One vector is turned by the same rotation once a step. Each row is the vector after some number of steps, and that number follows the row.
The counts run from 0 to 248.
[140 148 147 112  82 125  78 143 118 148 136 118 160 107 128 144 137 139
 111 140 128 170 155 157 125 161 141 117  99 101 165 133 116 156  78 118
 117 132 196 147 115 124 155 109 182 113 167 154 110  77 134 103 127 129]
130
[123 128 126 125 167 118 150 119  86 128 116 161 107 112 143 140 144  85
 111 138  82  74 126 157 175 128 156 154  90 131  92  89  89 115 143 131
 156 112  92 119  83 143 173 124 110 171 131 150 119 156 140 114 131 173]
8
[122 137 170 130 171 139 133 105 134  89 107 153 130  94 109  92 142 108
 156 170 117 125 127 115 181 115 122 103 154 146 102 128  96 122 147 135
 158 150  98  97 138 115  68 148  96 123 104 111 176 172 170 151 120 109]
242
[ 96  88 130 111  97 117 133 141 154  81 100 119 151 136 138 109 155 151
 129 129 146 153 152 150 117 146 112 117 221 152 171 136 110 118 132 126
 122 152 107 123 166 133 119 133 128 165 137 184 154 111 142 165 119 101]
39
[123 128 151 160 126 115 109 129 131  95  98 152  99 132 100 139 109 151
 152 116 129 119 159  48 158 135 168 115 143 138 118 116 161 137 109 159
 137 132  92  98 111 126 151 117 143  94 111  59 176 158 154 165 167 130]
68
[183 140 104 124 134 158 134  87 134 161 117 120 109 130  91 135  76 147
 145 130  85 127  94 127 138  97 180 126  82 105  99 124 127 142 121 120
 111 123 152 136  93 103 110 117 155  64 120  65 132 127 106 158 150 117]
83
[100 122 117 135  76 120 151 114 147 147 167 105 156 152 144 156 138 155
 140 134 156 136 119  78  40 140 127 125 156 145 136 137 237  98 123 127
 119 108 135 144 112 116 130 131 160 144  90 121 131 113 101 151 180 147]
106
[ 98 153 114 125 132 144 125 104 145 128 120 124 144 161 119 158 122 119
 133  98 113 124 135 131 176  76  94 154 140 149 100 154 131 131 149 176
 146  96 105 137  77 136 142  94 170  79 121 106 144 130 131  86 110 161]
123
[131 149 110 120 132 156 127 111 126 181 201 126 162 110 113 134  68 121
 144 111 134 126 101 133 134  90 129 136 117 106  94 135 112 147 162 165
 138  81 132 158 119 118  87 127 125 137 136 106 145  95 106  66 144 119]
138
[121 140 135 101 163 143 138 100 118 134 136 137 155 121 133 166 103  89
  82 107  85  90 110 117 190 154 144 128 130 111 116 116 104 117 149 110
 122 127 108 132  61 101 142 127 141 195 159 130 159 151 133 101 128 128]
230
[126  97 120 142 145 169  79 123 125 152 129 177 134 124  93 140 112  84
 124 133 111 135 137 142 197 154 171 123 149 121 105 124  50 145 147 154
 122 146 140 108 122 124 118 137 125 158 151 122 198 136 148 107 105 135]
49
[ 98 106 145 141  87  96 138 171 128 104 110 166 114 162 151 161 135 126
 158 125 130  99 141  99 140 165 149 131 140 106 165 119 123 120  88 113
 116 138 133 150 104 140 196 125 142 195 124 133 123 168 110 194 157 133]
27
[121 137  96 140 123 103 173 136 127 114 116 109  98 143 129 125 112 166
 159  83 118 109 144 110 136  94 134 128 153 158  88 124 140 118 157 162
 197 110  74 159 146 131 126 103 103 141  85 101 125 143 134 132 182 127]
174
[119 158 184 118  89 114 140 103 148 133  99 110 155 136 124 127 144 156
 160 157 142 162 148 109 157  83 101 112 146 134 134 138 187 123 109 131
 170 112 135 182 146 112  99 113 152  76  77 126 130 123 139 148 142 122]
121
[142 125 132 108 127 100 189  71 128 122 115 104 170 126 154 106 148 113
 164 150 155  93  99 122 119  82  84 128 121 149 126 114 169  84 133  95
 129 111 123 164 101 122  98 140 104 155  92 147 119 173 100 152 136  90]
19
[102 137 149  92 110 100 123 138 108 117  96 118 134 142 125 156 101 155
 120 103 111 117 152  95 161 155 176 120 163 120 178  96 146 123 119 127
 128 132 125 152  95 112 177 103 181 169 154 120 156 137 134 177 170 140]
41
[152 182 155  98 150  80 161 104 123  95 133 110 152  94 165 119 106 130
 101 137 111  95 103 113 145 101 112 109  75 121  90 145 140 106 118 122
 157 143 107 134 112  97 141 119 161 100 114 118  72 124 155 164 131 120]
162
[122  89  71 135 108 144 108 122 140 115 160 121 113 152 113 150 119 146
 102 111  97 141 130 123  47 155 169 142 167 159 129 151 123 120 153 145
  68 145 113  87 118 113 140 131 153 142 147 131 133  91 120 115 154 139]
91
[122 108  72 132 125 134 142 118 138 141 160 147 138 140 110 125 151 114
 119 133 152 105 166 171 115 112 117 148 140 154  79 136  98 130 170 157
 131 124 120  94 121 151 116 150  99 190 130 150 173 109 107  58 106 154]
192
[152 140  98 135 137 122 129  99 134 145 123 126 145 110 101  98 158 119
 106 143 138 115 148 177 149 107 120 146 110 152  80 145  92 128 146 143
 149 116 148 106 117 125  84 132  85 140 121 144 164 105 130  70  83 131]
191
[118 116 155 123 147 162 166 119  92 139 137 129 142 119 138 111  82 109
 169 135 110 128  73 103 141 101 141 117 128  70 160 104 116 134 164  99
 124 107 113 173 120 135 103 161  96 168 136 138 117 180 106 162 172 100]
46
[149 143 161 144 138 130 126 165 133 141 177 132 132  93 155 111 120 106
 136 152 171 139 101 121 112 120  96 103  98  99 105 146 106 125 123 132
 143 141 148 139 195 121  69 185  86 147 107 138  95 112 131 110 131  94]
153
[ 87 111 142 118 165 109 141 131  94  91  92 141 158 128 122 109 112 118
 152 125  83 108 132 150 186  79 102 143 167 135 136 129  84 111 166 129
 137 136  65 147 111 133 170 113 122 151 127 137 120 158 153 176 124 141]
215
[109 118  89 112 141 153 119  95 152 144 135 158 156 166 111 172 117  87
 109 122 115 118 126 115 187 140 132 156 146 124 111 154  85 126 126 129
 108 140 131 127  72 126 129 138 143 190 150 130 169 149  99  72 123 131]
36
[ 94 106 133 140 126 138 117 161 131  72 139 118 122 135 126 130 172 119
 103 115 158 126 147  97  84 155 122 130 194 150 150 133 145 112 144 122
 101 163  92  56 146 152 137 154 124 173 154 151 153 142 133 110 118 111]
247
[116 118 173 149 124 144 121 135 102 161 165 176 116 134 143 168 141  82
 132 164 126 141 104  97 151 137 131 119  94  81 124 125 107 107 102 124
 115 154 161 162 129 117 182 137 180 158 110 143 119 143 109 118 151 174]
115
[122 155 143 123 116  88 132 185  87 109 173 115 134 111 164 118  81 156
 150  90 133 121 129  89  95 136 143 114 130 106 144 109 164 151 157 146
 165  86 103 159 114 130 145  99 129 136 141 112 102 127 163 173 186 129]
147
[136 138 116 149 153 153  91 157 109 155 185 160 118 115 125 136  95  85
 138  84 125 118 113 128 132 121 110 152  83 109  92 164 106 171 159 157
 125  98 115 106  98 160 120 138 104 108 148 108 105 144 136 100 125 135]
151
[126 102  95 126 117  68 103 125 164 116 131 155 123 149 142 161 111 143
 127  92 106  91 165 162 106 172 142 160 128 150 128 137 124 123 115 138
 117 140 137  89  58 130 185  80 140 140 122 137 133 135 132 171 112 144]
197
[107 112 130 120 111  85 116 136 163  97  89 142 116 133 134 158 180 130
 107 129 115 116 192 158 138 188 109 139 143 171 116 140 117 115  97 106
 130 156 134  84  94 130 163 103 125 135 112 175 126 139 148 174 101 167]
196
[ 96 128 156 149 134  92 107 180 157 108 157 173  99 104 123 151 137 119
 125 149 155 134 158 103 160 163 132 111 165 130  75 144  99 136 114 176
 155 158 130 105 170 113 129 135 117 152  98 118 151 114 175 117 143 141]
155
[129 127  85 111  91  87 121 109 150 125 112 125 137 190 116 157 105 152
 120  71 138  89 176 112 134 138 142 164 163 152 134 139 144 141 114 137
 135 105 117 122  45 162 156 101 158 150 145 115 152 145 110 125 114 133]
211
[ 97 148 171 122 119 143 129  94 140 113  83 132 134 134 116 135 153 145
 132 145 127 144 154 132 185  90 101 125 157 146 106 140 157 140 115 159
 161 107 108 154 120 150 146  97 150  56  84 117 144 116 159 118 115 143]
122
[125 134 148 103 150 100 136 102 171 128 125 124 148 136 129 164  92 142
 121 108 102 118 141  84 141 180 169 119 147 128 133 111 161 115 149 126
 122 130 127 128  49  87 125 110 172 143 120  94 149 163 137 178 156 112]
55
[175 129  99 119 128 132 135 138  98 153 152 132 146 107 133 131 142  98
 101 150 130 107 103 178 112 157 137 144  66 116 124 131  84 118 109  87
  98 138 167 101 108 142 119 146  94 168 154 163 100 124  87 125 106 119]
10
[130 136 159 110 120 139 163  88 116 138  93 128 164 128 128  89 124 115
 150 178 149 128 110 116 177  68 106 108 127 115 134 103 119 106 119 131
 156 125 136 178 141 136  92 148 111 150 108 121 136 154  93 126 135  85]
33
[114 126 142 143 170 122 107 109 124 119 125 156 124 113 112 131 105 101
 120 143 125  92 130  98 195 133 147 122 138 131  71 140  79 113 160 157
 140 145  96  97 121 121 110 148 124 139 121  95 193 157 154 118 121 138]
243
[124 136 157 114 176 119 143  89 103  93 136 117 127 117 148 115 108 119
  94 160 114 113  67  94 145 102 137 106 133 120 111 146 119  96 131 109
 127 178  95 127 154  57 137 173 166 153 123 123 128 131 113 121 138 109]
74
